Here are some points:
 1.07  0.25 -0.20 -0.49  0.28 -0.95 -0.84 -0.96 -1.25 -0.07  0.57  1.12 -0.62  0.58  0.65 -1.38  0.41
-0.93  0.78  0.53  0.65 -0.01  0.59 -0.65 -0.92  0.52  0.35  0.45  0.10  2.19 -1.23 -3.06  0.85 -0.33
 0.04 -3.04  0.30 -1.69 -0.36  0.59 -0.55 -0.41 -0.83  1.54  1.28 -2.38  1.71  2.05 -1.96 -0.03 -0.18
-1.16  0.14  0.14  0.66 -0.06  0.21 -1.47 -1.13  0.11  0.56  0.17 -0.34  2.33 -1.76 -4.75 -0.29 -0.11
 0.21 -0.49  0.02 -0.58 -0.38 -0.25 -1.13 -1.00 -1.11  0.91  1.45  0.09  1.03  1.07 -1.20 -1.73  0.47
 1.15 -0.41  0.16 -0.43 -0.20 -1.08  0.94 -0.83  0.19 -0.21  0.89  0.90 -0.32  1.53  1.68 -0.45  0.11
 1.16 -1.12 -0.40 -0.98  0.06 -0.55 -0.25  0.16 -2.04  0.32  0.62  0.57 -1.87  1.87  2.71 -2.12  1.08
-0.07  0.53 -0.13  0.83 -0.05 -0.71 -0.12 -0.21  0.92 -0.77 -0.24  1.23 -0.27 -1.07 -1.05  0.07 -0.26
-1.09  0.11  0.46  0.16 -0.16  0.48 -1.31 -0.91  0.64  0.73  0.53 -0.37  2.59 -1.18 -4.29  0.66 -0.07
 0.18 -0.20 -0.12 -0.39 -0.62 -0.49 -1.55 -1.64 -0.40  1.21  1.54  0.02  1.86  0.34 -2.98 -1.35 -0.05
-0.25 -0.67 -0.17 -0.19  0.46  0.17 -0.22  0.58 -0.17 -0.13 -1.13 -0.81 -1.25 -0.69 -0.15  0.13 -0.09
 1.49  0.11 -0.15 -0.21 -0.04 -1.18  0.78  0.28 -0.61 -0.43  0.31  1.05 -1.80  1.32  4.01 -0.97  0.84
 0.07 -0.31 -0.40 -0.62 -0.62 -0.88 -2.34 -2.14 -3.01  0.62  1.68  1.68  0.98 -0.25 -2.85 -3.91  0.84
-0.13  1.22  0.77  0.83  0.41  0.67  1.16  1.63  1.31 -0.63 -0.68 -0.67 -0.54 -0.45  1.73  1.79 -0.45
 0.87 -0.53 -0.33 -0.13  0.11 -0.31  1.06  0.26  0.30  0.48  0.67 -0.20  0.33  1.62  1.96  0.23  0.24
-0.87  0.66  0.49  0.60 -0.12  0.83 -0.12 -0.19  1.25  1.56  0.70 -0.26  2.80  0.49 -3.17  0.50 -0.25
 1.18  0.35  0.20 -0.24 -0.09 -0.60  0.78  0.15 -0.40 -0.04  0.11  0.94 -0.80  0.80  2.80 -0.69  0.65
 0.04 -0.57 -0.46 -0.41 -0.08 -0.13  0.17  0.25  0.35  0.01 -0.40 -0.08  0.13 -0.17 -0.13 -0.08 -0.26
 0.70  0.09  0.02 -0.60 -0.18 -0.39  0.61  0.41 -0.22  0.28 -0.28 -0.26 -0.59  1.49  1.89 -0.24  0.02
 0.41  1.39  0.09  0.86  0.19 -0.45  1.42  1.07  0.22 -1.05 -0.25  0.92 -0.99 -0.67  3.56  0.66  0.38
-0.16  1.20  0.06  0.73  0.24  0.49  0.79  1.12  0.40 -0.46 -0.96  0.31 -0.86 -0.63  1.74  0.93  0.15
 0.12  0.75  0.03 -0.03 -0.12 -0.24  0.45  0.19  0.02 -0.19 -0.10  0.72  0.11  0.03  0.83  0.05 -0.08
-0.66  1.24  0.33  0.74 -0.04 -0.26  0.35 -0.35  0.21 -0.37  0.44  0.59  0.54 -0.62 -0.18  0.51 -0.26
-2.72  1.02  0.74  0.70 -0.18  2.57 -1.28  0.69  1.12  0.54 -1.67 -2.21  2.12 -2.45 -5.16  2.73 -0.28
-0.33 -1.53  0.07 -0.54  0.28  0.26  0.91  0.91  1.30 -1.00 -0.86 -2.33 -0.91 -1.07  0.61  2.21 -0.71
Here are 10 more points, each followed by its number:
 0.94  0.76  0.10  0.07  0.29 -0.34  1.97  1.20  0.83 -0.37 -0.39  0.14 -1.39  1.15  3.42  0.37  0.38 0
 0.73  2.05 -0.27  0.85 -0.42 -1.90 -0.43 -1.60 -0.88 -0.91  1.04  3.06  0.20 -1.19  0.94 -2.94  0.50 1
-0.61 -0.31  0.20 -0.15 -0.01  0.04 -1.09 -0.71 -0.10  0.46  0.91 -0.38  2.28  0.21 -3.54 -0.16 -0.44 2
 0.92  0.60 -0.44 -0.19 -0.07 -1.42 -0.60 -0.64 -2.90 -0.31  0.77  2.06 -1.95 -0.02  1.90 -3.80  1.37 3
-1.26 -1.47  1.02 -0.73  0.22  1.53  0.59  0.80  1.91  1.34 -0.53 -3.43  1.85  0.98 -1.69  3.70 -0.96 4
 0.86 -0.23 -0.08  0.03 -0.75 -1.22  0.54 -1.24 -0.67 -0.38  1.50  1.63  0.42  1.19  0.71 -1.23  0.27 5
-0.73 -0.84 -0.47  0.23 -0.05  0.30 -0.49 -0.16  0.61  0.18 -0.27 -0.57  0.10  0.08 -1.74  0.31 -0.07 6
-0.64 -0.71 -0.71 -0.57  0.09 -0.57 -1.54 -0.56 -1.56 -0.41 -0.80 -0.05 -1.55 -1.04 -0.32 -1.86  0.05 7
 0.40  0.35  0.10  0.20  0.08  0.26  1.52  1.26  0.24 -0.26 -0.83 -0.34 -0.84  1.20  2.98  0.70  0.11 8
 0.01 -1.42 -0.45 -0.85 -0.02  0.03 -0.24 -0.41  0.19 -0.16 -0.03 -0.85 -0.28  0.61 -0.31 -0.67 -0.41 9
Which of these numbered points is nearest to each point below, ignoring the 2 directions in which the first points spread most? Its number follows each.
 0.09  0.48  0.59  0.64 -0.37 -0.01 -0.16 -1.40  0.86  0.07  1.50  0.76  1.80 -0.54 -1.47 -0.21 -0.01 > 5
-0.26 -0.48  0.78  0.06  0.34  1.40  1.24  1.98  1.60  0.38 -1.27 -2.24  0.58  1.43  0.84  3.10 -0.97 > 4
 0.77 -1.80  0.16 -0.75  0.35  0.02  0.52  0.37 -0.04  0.91  0.70 -0.95 -0.02  3.13  1.65 -0.39  0.45 > 4
 1.36 -1.17 -0.51 -0.12 -0.66 -1.00 -0.05 -0.88 -0.74 -0.44  0.25  0.92 -1.67  0.74  1.32 -0.97  0.39 > 6
-0.98  2.29  0.18  1.58 -0.44 -0.24 -1.43 -1.66  0.28 -0.82  1.04  1.85  2.07 -3.23 -3.59 -0.75 -0.10 > 1
-1.13  1.89  0.41  1.25 -0.02  0.35  0.10 -0.07  0.85 -0.44 -0.31  0.58  1.23 -2.79 -2.23  1.21 -0.33 > 1
 0.69 -0.55 -0.62  0.21  0.01 -0.54  0.13 -0.17 -0.63 -0.21 -0.76  0.44 -2.02  1.10  1.96 -0.85  0.10 > 6
-0.41 -1.74  0.10 -0.48  0.06  0.96  1.25  1.06  1.94 -0.88 -0.93 -2.08 -0.28 -0.69  0.64  2.54 -1.12 > 9
-0.45  0.17  0.32 -0.41 -0.32  0.05  0.07 -0.52 -0.28  0.15  0.70  0.21  1.43 -0.93 -1.56 -0.48 -0.06 > 2
-2.40 -1.46 -0.59 -0.62 -0.08  0.76 -1.85  0.24  0.06 -0.57 -2.00 -1.93 -0.39 -3.14 -4.02  1.22 -1.06 > 7
 0.17 -2.29 -0.34 -1.49 -0.21  0.12 -0.65 -0.82 -0.27  0.95  0.05 -1.40 -0.34  0.83 -1.14 -0.57 -0.27 > 9
-0.22  0.19  0.11  0.31  0.42  0.69  0.98  1.39  0.56 -0.11 -1.03 -1.00 -0.41  0.79  1.99  1.40 -0.11 > 8
-0.83 -1.39 -0.08 -0.56  0.08  1.08  0.21  1.49  0.58 -0.57 -1.63 -2.47 -0.84 -1.92 -0.37  1.49 -0.50 > 9
 1.84  0.62  0.43  0.47 -0.31 -1.04  1.77 -0.41  1.15 -0.64  1.26  1.54 -0.35  1.39  3.91 -0.28 -0.18 > 5
-0.11 -1.41 -0.02 -0.56 -0.18  0.03  0.01 -0.20 -0.08 -0.57  0.28 -1.04 -0.46 -1.03 -0.49 -0.31 -0.07 > 9
 1.84  0.31  0.14  0.16  0.21 -0.96  0.96 -0.69 -0.81 -0.50  1.41  1.81 -1.03  1.06  3.03 -1.50  0.36 > 5
-0.38 -1.56 -0.32 -0.66  0.01 -0.09 -0.68 -0.45  0.08 -0.59 -0.08 -0.85 -0.85 -0.69 -0.69  0.83 -0.65 > 9
 0.71  1.01 -0.19 -0.01  0.20 -1.08 -0.10  0.22 -1.42 -0.79  0.27  1.52 -1.26 -0.32  2.19 -1.78  0.72 > 3
 1.29  0.66 -0.10 -0.22  0.53 -1.23  0.30 -0.52 -1.06 -0.43  0.43  1.74 -1.90 -0.26  3.31 -2.16  0.76 > 3
 1.20  0.95 -0.68  0.56  0.47 -1.38  0.50  0.48 -1.29 -0.91 -0.06  2.06 -2.32  0.21  4.01 -1.82  0.69 > 3
-1.22  0.81  0.61  0.42 -0.09  0.39 -0.38 -1.28  0.98  0.73  1.18 -0.22  2.52 -0.97 -4.60  1.00 -0.48 > 5
 0.95  0.38 -0.57  0.09  0.18 -0.13  1.15  1.02 -0.43 -0.10 -1.12  0.09 -1.60  1.65  4.05  0.23  0.37 > 8
